In the rows, zero is written as 128.
The rows of T fall into a few groups, which share some directions, and each row is roughly a mix of its group's hidden directions.
T:
[[112 157 109 134 105 152  98 156 121 140  92 109 158 161]
 [ 96 134 123 101 174 135 100 141  97 160  97 130 142 122]
 [154 102 141 142 105 110  94 113  87 133 154 107 131  92]
 [ 91 154 100 145 121 122 130 178  91 101 112 126 134 123]
 [ 74 106 145 112 176 114 141 117 122 123 101 129 148 119]
 [ 88  70 110 148 124 113 128 138 141 125 108  96 140 112]
 [107 113  99  97 123 118 127  92 100 148  95 111 131 168]
 [148 148 162 114 148 137  84 155 134 120  93 109 144 100]
 [158 118 142 150 145 114 176 135 170 130 153 159 114 130]
 [131 169 129 142 136 135 161  92 110 171 145 106 148 148]
 [139 148 157 107 134 139  76 156 150 140 114 140 143  90]
 [ 87 135  94 116 101 163 130 157 115 120 113 114 119  89]
 [ 87 136  95 130 120  82 110 138 134 142 135 108 126  84]
 [147 120 145 119 113 152  97 110  97 120 147 139  98  75]
 [107 144 147 120 169  85 143 116 112 121  91 154 154 124]
 [122 150 130  98 174 116 155 141 125 156 164 165 129 118]
 [133 110 116 147 122 136 130 131 189 107 112  86 133 158]
 [165 111 135 124 130 102  73 137 135 106 131 169 146 121]
 [169 123 133 136 100 160 110 119 107 180 141 105 130 146]
 [120 133 141 116 165  94 147 142 146 109 127 189 130 142]
 [149 177 153 142 101 135  91 154 144 145 106 136 138 108]
 [ 85 105 104 134  87 110 146 124 139 113  87 127 114 105]
 [111 109  84 131 152 152 107 107 133 120  84 108 128 161]
 [141 126 122 139 136 184 125 105 129 108 159 165 120  93]
 [109 149  98 127 141 137 126 166 146 105 128 104 138 185]
 [174 119  98  86 150  97 113 128 144 140 149 140 141 107]
 [162 117 138 187 153 111 124 137 156  93 118 119 124 130]
 [123 152 142 117  77 145 129 117 110 159  99  98 113  96]
 [143 134 122 125 144 192  95 115 141 113 171 128 131 132]
 [119 142  99 102 139 141 151 119 144 126 115 106 114 194]
 [139 169 172 124 112 142 108 139 173 151 107 129 110 126]
 [ 99 137 134 101 174 133 134 118 112 127 157 164 160 155]
 [ 78 147 134 150 131 138 146 104 169  93 126 131 131 157]
 [127 136 114 177  78 124 106 145 140 118 127 125 164 152]
 [164  94 118 134 131 113 141 129 154 110 122 168 134 177]
 [152  87 133 100 130 122  99 105 120 110 152  78 116 128]
 [164  85 155 130 118 144 117 113 110 172 150 106 115 115]
 [160 153  90 100 120 107 141 120  97 148 156 131 118  93]
 [122 109 112 130  91 119 124 110 122 194 137 158 142 121]
 [125 124 147 133 132 120 132 140  93 109 138 138 115  54]
 [167 150 110 107 122  99 121  86  99  97 101 120 133 122]
 [171 107 140 144 141 155 101 110 143 154  98  94 121 148]
 [136 100 120 154  81 129 168  95 116 129 116 141 102 108]
 [111  97 111 120 147 131 140 126  89 173 154  97 138 103]
 [ 87 117 124  82 164 137 115 120 121 140  92 156 141 119]
 [142 103 122 120 150 165 127 152 137  99 159  80 104 133]
 [169 164 116 111  97 162 104 112 123 115 146 102 108 117]
 [107 121 114 166 156 154 116 133 121  83 107  92 134 106]
 [100 131 104 108 128  90  98 114 109 179 136 124 113 152]
 [111 140 114  94 145 117 118 145 119 126 149 121  61 105]
 [140 131 116 158  85 158 116 139 151  72 137 122 121 122]
 [132 102 102 143 144 154 114  82 124 163 108 108  98 148]
 [161 166 154 171 123 149 105 143 137 152 155 111 134 119]
 [ 95 145 156 111 129 142 163 118 110 109  88 153  96 142]
 [115  92  89 147 143 124 134 120 136 102 106 157 156 168]
 [ 86 161 147 101  77 107 129 140 127 100 129 123 136 121]
 [143 132 150 107 130 118 118 121 140 201 157 144 136 125]
 [145  84 113  93 173  91 147 145 125 134 133 147 127 124]
 [109 176 106 140 111 168 117 140 124 107  97  94 127 137]
 [150 113  98 145 133 163  98 107 137 159 114 143 132 174]
 [126 127 145 116 104 140 138 122 104 104  78 141 167 166]
 [ 78 103 163 131 141 131 129 156 141 143  82 136 136 115]
 [ 86 161 157 128 141 147 140  87 133 100 115 144 129 157]
 [150 135 113 187 152 116 172 147 108 143 125 130 126 114]
 [130  89 120  74 148 130  97 106 109 124 158 124 117 144]
 [103  86 144 158 108 158 121 154 150 162 145 140 125 150]
 [150  85 103 135 109 171 155 140 151 120 132 140 106 100]
 [149 124 172 114 137  94 154 131 123 134 158 134  98  87]
 [123 112 124 155 108  76 128 147 127 135  80 154 109 115]
 [118 159 119 150 105 102 124 113 155 116 150 187 139 140]
 [ 97 114 113  98 143 128 124 124 143 151  89 174 139 160]
 [123 114 143  94 110 113 153 111 108 100 128 135  89  80]
 [ 99 123 100 141 125 138 126 160 132  76  93 113 150 106]
 [128 104 130 117 142 123 164 101  85 128 142 163 109 166]
 [117 131  99 105 141 101 177 114 102 118 101  96 114 107]
 [ 93 151 128 126 134 135 156  92 138 147  89 113 173 127]
 [129  78 130 127 149 101 104  88 126 152 108 106 156 135]
 [168 149 165 129 161 148 127 111 135 103 149  99  97 134]
 [139 139 168 109 124 171 112 149 105 123 121 107 173 146]
 [102 155 140 101 176 164 120 110 121 160 121 136 148 112]
 [169 132  96 151  83 139 126 149 144 118 154 103 104 133]
 [117 117 147 144 126 120 137 108 173 137 138 148 192 126]
 [117 180 120 112 109 179 145 150 128 124 137 132  99 112]
 [138 105  96 116 120 126 129 101 142 134 116 107 124 196]
 [108  92  90 124 105 104 146 133 164  99 100 114 113 113]
 [153 145 159 146 120  96 174 120 142 154 169 135 125 131]
 [ 95 135 147 162 145 128 177 151 117 105 108 113 113 154]
 [108 129 114  91 119 158 129 112 171  96 135 138 131 171]
 [106  84 128  97 129 159 142 110  75 117 143 132 131 128]
 [122  90  86 109 107 104 128 117 172 113 104 113 128 110]
 [106 103 118 126  84 135 124 154 114 130  96 112 102  82]
 [ 96 148 126 119 160 133 120  79 132  89 135  98 152 128]
 [126 129  85 149 107 107 108 107 152  85 145  98 145 113]
 [151 123 123 117 156 161 135 126 154 155 187 147 125 141]
 [155 128 168 125 148 157 164  89 125 126 164 149 126 130]
 [117 151 100 106 132 135 155 125 148 180 172 132 125 110]
 [ 82 159 144  82 110 127  97 142  99 125 130 140 127 117]
 [107 185 115 120 126 148 155 124 137  91 152 125 101 113]
 [169 137 119 183  94 131 129 134 130 119 130  87 114 135]
 [121  97 120 106 151 159 148 105 100 127 173 155 120 150]
 [164  95 112 154 152 115 118 131 134 167  91 116 120 157]
 [145 160 154 133 111 124  98 130 136 164 117 102 173 155]
 [126 128 104 141 119 164 147  79 147 110 104  92 151 138]
 [101 108 129 106  94  88 153 101 112 131 131 134 146  87]
 [130 114 134  73  93  96 113 129 121 140 108  99 107 106]
 [114 151 101 145 152 140 119  92 150 111 153  89 159 149]
 [118 108 103  63 131 125 123  96 136 156 112 134 118 149]
 [165 170 164 145 132 144 117 132  79 118 124 126 124 148]
 [144  75 125 126 102 121  84  98 128 123 157 133 153 133]
 [118 115 114 127  83 106 120 101 142 159 119 182 139 129]
 [152 171 138 186 125 121 146 160 127 147 142 115 131 126]
 [157 137 170 143 103 142 150 155 109  90 132 147 152 149]
 [140  96 132 140 142 167 114 145 151 133  95 102 149  86]
 [147 124 159 115  88 106 152 108 155 115 173 145 110 126]
 [ 98 135 163 111 120 159 148 122 109 109  99 159  90 141]
 [120 109 140  95 127  77 160 101 144 144 135 111 142 161]
 [133 178 140 107 145 122 101 131 136  97 101 108 139  87]
 [123 173 141 101 114 180 116 145 101 125 127 101 117 142]
 [ 63 110 134 129 147 113 145 139 136 160 122 149 146 103]
 [ 90 145 108  90 146  91 129 128 118 124 168 155 128 148]
 [151 134 115 155 102 155 121 155 125  91 160  94  98 130]
 [149 132 119 100 103 147 101 115 125 155 173 171 119 114]
 [ 91 115  93  71 107 115 143 126 135 117 103 146 139 118]
 [147 103 116 170 101 110 111 168  96 148 137 113 135 105]
 [115 108 161 145 141 102 141 147  92  93 147 154 161 115]
 [156  98 122 134 147 157 139 118 151  96 173 159 114 116]
 [158  96 145 111 112 114 158  90 162 116 159 137 107 132]
 [152  84 113 111 104 135 103  77 118 124 122 100 114 141]
 [134  99 150 120 102 172 138 110  82 144 136 107 113 104]
 [127 142 153 108 156 173  95 107 145 143 169 130 143 141]
 [133 172 158 136 105 138 117 158 114 111 122  87 108  97]
 [107 134 126  96  85 151 141 127  98 113 106 135 169 154]
 [145 106 128 130  87  79 131 131 130 113 119  82 113 150]
 [143 135 113 162 144 178 152  99 151 105 126 103 145 112]
 [124 124 137 115 116 129 174  87 128  92 142 121 112  82]
 [134 136 148 131 139  99 111 104  87 150 154 120  86 160]
 [108 168 122 124 118  98 135 109  96 128 147 148 103 175]
 [118 130 160 115 133 118 143 113 120 136 100 195 124 157]
 [ 77 153 159 149 150 155 141 141 134 122 109  89 134 125]
 [158  99 134 144  80 146 167  96 129 126 121 128 110 105]
 [101  70 117 145 120 108 113 153 144 126 150 165 132 117]
 [106 132 122 136  85 115 130 124 104 117  98 131 182 159]
 [130 136 147 124 139 122 106 141 113 125  79 143 157 185]
 [122 141 145 169 150 124 135 163 126 122 118 128 153  70]
 [107 149 131 147 165 129 161 175 148 107 121 146 142 100]
 [152 114 172 113 126 119 143 108 159 136 155 165 107  97]
 [166 130 160 140 159 163 126 108 117 141 140 121  82 145]
 [126 111 100 152 139 154 102 144 113 182 134 138  97 148]]

Here is one row of each group, with its name. Which group are the others in?
[140 111 169 115 115 133 103 172 107 154 134 112 146  92]
<42>
[141 149 110 117  97 120 121  90  98 124 161 177 118 126]
<17>
[137 125 153 110 129  92 149 101 127 165 178 136 143 148]
<49>

[101 110 130 106 128 112 168 146 108 135 110 177  96 115]
<17>
[129  98 109 115 137 112 118  78 157 170 102 117 145 129]
<42>
[102 130 112 107  84 115 156 115 119 123 111 162 168 150]
<42>
[107  93 126  86 116 128 103 128 117 100 114 169 108 102]
<49>
[148 173 160  87 110 146 153 113 151 148 146 139 138 124]
<42>
[162 142 141 149 156 171  88 134 145 160 110 115 116 123]
<49>
[101  97 116 122  83 117 111 136 136 153 112 167 125  92]
<17>
[176 106 111 122  92 141 123 140 130 100 145 144  86 147]
<17>
[113 120 145  88 165 159 124  78 122 135 146 136 135 150]
<17>
[114 144 151  97 178 108 115 144 138 100 137 136 171 132]
<42>
[101 127 115 111 104 144 169 132 140 134 122 173 158  92]
<42>
